One turn or mirror swaps these rows in pairs. Which row does each one swap with?
The rows were stretched afterwards, more along some directions than others.
Ribov: [  0.2  10.7   8.9  14.6 -13.5  -0.5   9.3   3.6   7.6   0.5 -13.3   5.6
 -23.2  -6.3   5.5  -3.2]
Lem: [  2.4   4.4  16.3  19.6  -9.6   9.9  14.5 -20.5   7.9  -3.3 -13.4   6.6
  -6.5  -4.4   7.9  -9.2]
Ribep: [-17.2   7.7  -1.7  -5.9   6.6   3.1   7.9   4.6   0.4 -10.0   8.8  -4.5
 -13.4 -16.1   9.1   5.8]
dis: [  5.1   0.5  11.2   5.8  14.2   0.5   0.1 -16.5   8.9 -22.7   8.9  -1.4
 -21.3  14.6  21.5  -0.9]
gorat: [ -5.8   2.4 -23.1   1.0  17.7 -12.2   7.5   6.2 -13.1   3.9  12.1 -12.2
   9.7   3.8  -2.9   2.0]
tafis: [ 16.7   0.5  -1.6   9.1  12.9 -21.8   1.0  -3.5  -6.8 -13.3  -0.5  -4.9
  -2.7  24.6  -6.0  -2.6]
samiz: [ 15.9  -0.3  -2.3   3.1  16.8 -18.8   2.5  -4.1  -3.4 -15.4   0.6  -3.6
   2.5  21.7  -4.2  -4.1]
kerig: [ -6.2  -4.6  -3.2   3.0   9.9  16.9  15.7  18.9  -3.2   4.9   9.4  -0.6
   9.2 -14.5  -3.8  -1.0]
Tubi: [  5.5   8.0   6.1  10.6  -8.4  -0.1   5.9   2.1  10.2   0.7 -10.8   6.6
 -24.5  -0.3   4.0   0.2]
sukuz: [  1.4 -11.2  -3.9  10.4  22.2 -15.4  15.9 -14.6 -10.2 -13.4   1.8 -13.2
  33.4  13.4  -8.2 -13.7]
Varip: [-12.2  -3.1 -11.8  -3.5  26.4  12.1  11.0  -1.2   9.6  -5.2  19.3 -17.6
   7.8  -6.6   8.8  -6.5]
Liten: [ 10.9  -0.1  12.2  -1.7   0.4   2.4  -3.0 -14.7  -2.4 -22.3  -1.5  -3.3
 -19.5  22.0   9.8   6.3]
paz: [ -6.7   0.7   0.2 -10.4  31.9  22.0   1.1  -3.6   4.0  -9.4  25.6  -6.6
   1.4  -0.1   5.3  -1.3]
meda: [  8.7 -11.7  -0.5  15.7  19.9  -9.8  14.8 -15.7 -11.0 -16.8  -0.3  -7.8
  25.9  16.8  -8.8 -11.7]
refu: [  2.5   9.8  10.3  16.8 -10.2   3.1   8.9 -10.3  12.2  -0.1 -11.9   2.5
 -21.7   0.0   8.3  -5.0]
gibo: [ -9.4  -6.3  -2.9   5.6  14.2  14.3  18.8  16.9  -2.9   2.3  10.3  -2.9
  12.4 -12.6  -3.6  -4.5]
Bis: [ -2.4  -0.1  -0.8   1.5   1.6  12.3  10.2  18.7   0.4   4.9   5.6   1.4
   2.4 -12.3  -3.1   0.6]
pid: [  0.3   0.3   7.4   5.9  15.3   0.5  -0.6 -10.1   9.0 -23.3   8.0  -2.8
 -18.6  12.4  20.2   0.3]
gifum: [  4.8  -9.5  11.1   7.5   4.0  -3.3  16.5 -39.6  -6.4 -24.6  -8.3  -6.4
   6.4  11.6  -0.2 -10.3]
feded: [  6.5  10.5   2.0   7.3   7.3  -8.0   3.1   6.2   9.1  -0.9  -1.0   2.9
 -23.5   5.4   1.8   2.0]
nolek: [  2.6 -14.2  -2.5  14.0  21.1 -12.9  16.8 -14.6 -10.0 -17.0  -0.8 -11.8
  32.3  11.3  -9.0 -12.3]
boma: [-11.3  -1.9  -7.2  -1.6  18.7  26.7  11.2   0.4   5.5  -2.7  14.6 -10.6
   5.2 -14.7   8.7  -5.3]
leg: [ -3.5   0.5 -17.1  -1.6  12.8 -14.0  11.9   1.0 -10.8   2.4   5.6 -10.3
  12.1   0.3  -1.2   1.1]
kemog: [ -1.7  -6.0   0.4   5.7   7.6  18.0  14.7  17.7  -4.2   3.7   8.0   1.6
   5.6 -10.7  -1.9   1.2]
dap: [-14.4   0.2  -2.1  -7.5   8.1   3.9   6.0   1.0   2.0 -12.2  11.9  -3.8
 -13.0 -10.5   9.4   5.7]
zaba: [-21.8   4.0  -4.7  -2.2  12.4  -1.0   8.8   4.2   0.7 -11.7  10.7  -7.5
  -8.3 -12.0   7.8   6.5]
Bebak: [  5.9  -6.0  11.1   4.1  -5.2  -5.4   5.2 -18.4  -2.6 -25.4 -10.2  -7.1
 -13.1  15.5   2.5   3.1]
dadi: [ -9.3   5.9  -0.4  -2.8  -2.5   2.5   7.5  17.3  -1.7  11.4   0.8   3.8
  -5.3 -15.2   8.3   6.8]
manip: [  8.7  -1.8  12.0  -2.0  -8.6  -1.5   1.2 -20.2   0.4 -23.5 -10.8  -4.9
 -16.6  16.6   5.6   3.0]
kevu: [-18.2  -2.1   2.6  10.7  23.5   2.1  13.9 -19.1   6.1 -17.4   8.1  -3.3
  -2.5  -8.8  16.0 -10.6]
vek: [-17.3  -4.3   2.1  13.0  20.1   3.5  15.2 -20.1   3.8 -18.6   7.9  -5.2
   3.2  -7.5  17.5 -14.8]
Gamev: [-1.0  1.4 -6.7 -4.5 28.5 -9.7  5.3  2.5 -1.1  3.5 19.5 -0.4  2.0  8.0
  2.6  3.0]
paf: [-14.0  -5.6  -4.5 -11.2  22.2  22.3  10.0   8.9  -0.4  -6.2  14.8  -8.6
   2.8 -18.6  -1.5  -0.8]
mivu: [ 16.7   2.3  -2.0   9.3  15.2 -15.6   1.4  -1.6  -9.9 -12.5   2.4  -3.1
  -0.9  21.0  -7.2  -1.0]
leto: [ -8.4 -16.5 -19.3   3.2  34.3 -16.5  12.9  -2.6  -7.8  -7.3  17.7 -19.6
  20.6  12.5   0.7  -2.3]
nuf: [  5.2  -1.8   7.6   4.1  15.7   4.6  -4.0 -13.7   8.9 -24.2   8.2   0.7
 -20.7  16.3  20.1   2.1]
falud: [-21.7   9.6 -17.0   0.6  21.9   3.3   8.4   9.1   2.2   0.6  14.0 -17.9
   9.5 -15.1   3.0 -10.2]
Sozur: [  8.9  -3.5   6.6   4.8  -2.1 -11.8   7.7 -29.1  -6.8 -21.8 -10.5 -10.7
  -5.9  21.2  -2.0  -2.5]
vedav: [ 1.1 -7.7  8.8 -1.3 -4.6  8.9 13.3 -9.6  2.3 -3.4 -6.9 -1.2  1.8 -8.3
 13.7  0.2]
did: [ -6.1   4.7  -3.9  -0.4   0.5  19.5  11.6   3.9  -8.4   2.5  -3.3  -0.3
   0.9 -24.1  -2.7  -4.2]
Godez: [-11.2  -2.0   6.0  11.8  18.8  -0.9  11.9 -26.0   7.9 -23.4   6.4  -4.9
  -3.8   1.1  19.0 -11.4]
zubat: [  4.5 -14.0   4.3  11.5  16.9  -3.6  17.3 -14.7 -10.9 -14.7  -2.6  -8.2
  32.1  10.3  -6.9 -13.0]
neta: [-18.1  -5.3  -1.2  11.4  29.6   4.2  13.0 -19.9   6.3 -18.0  14.2  -7.4
   2.5  -3.8  15.0 -12.3]
pudur: [ 11.9  -1.9  -5.1   7.7  19.6 -18.1   4.3   0.8  -8.3 -15.1   3.3  -5.2
   3.4  20.0  -6.4  -2.7]
fatod: [  4.3   1.5   9.3   6.3  11.4  -2.9  -3.1 -15.7   9.1 -23.3   5.9  -3.6
 -23.9  16.6  19.2  -0.7]
dipu: [-18.9   3.8  -3.2  -6.1   9.2   4.6   8.5   3.8   1.5  -9.5  11.3  -5.0
  -9.7 -15.4   9.9   6.0]

Godez is swapped with meda
Ribov is swapped with Bebak
falud is swapped with leto
nuf is swapped with samiz
zaba is swapped with gibo
Bis is swapped with dap
pid is swapped with pudur

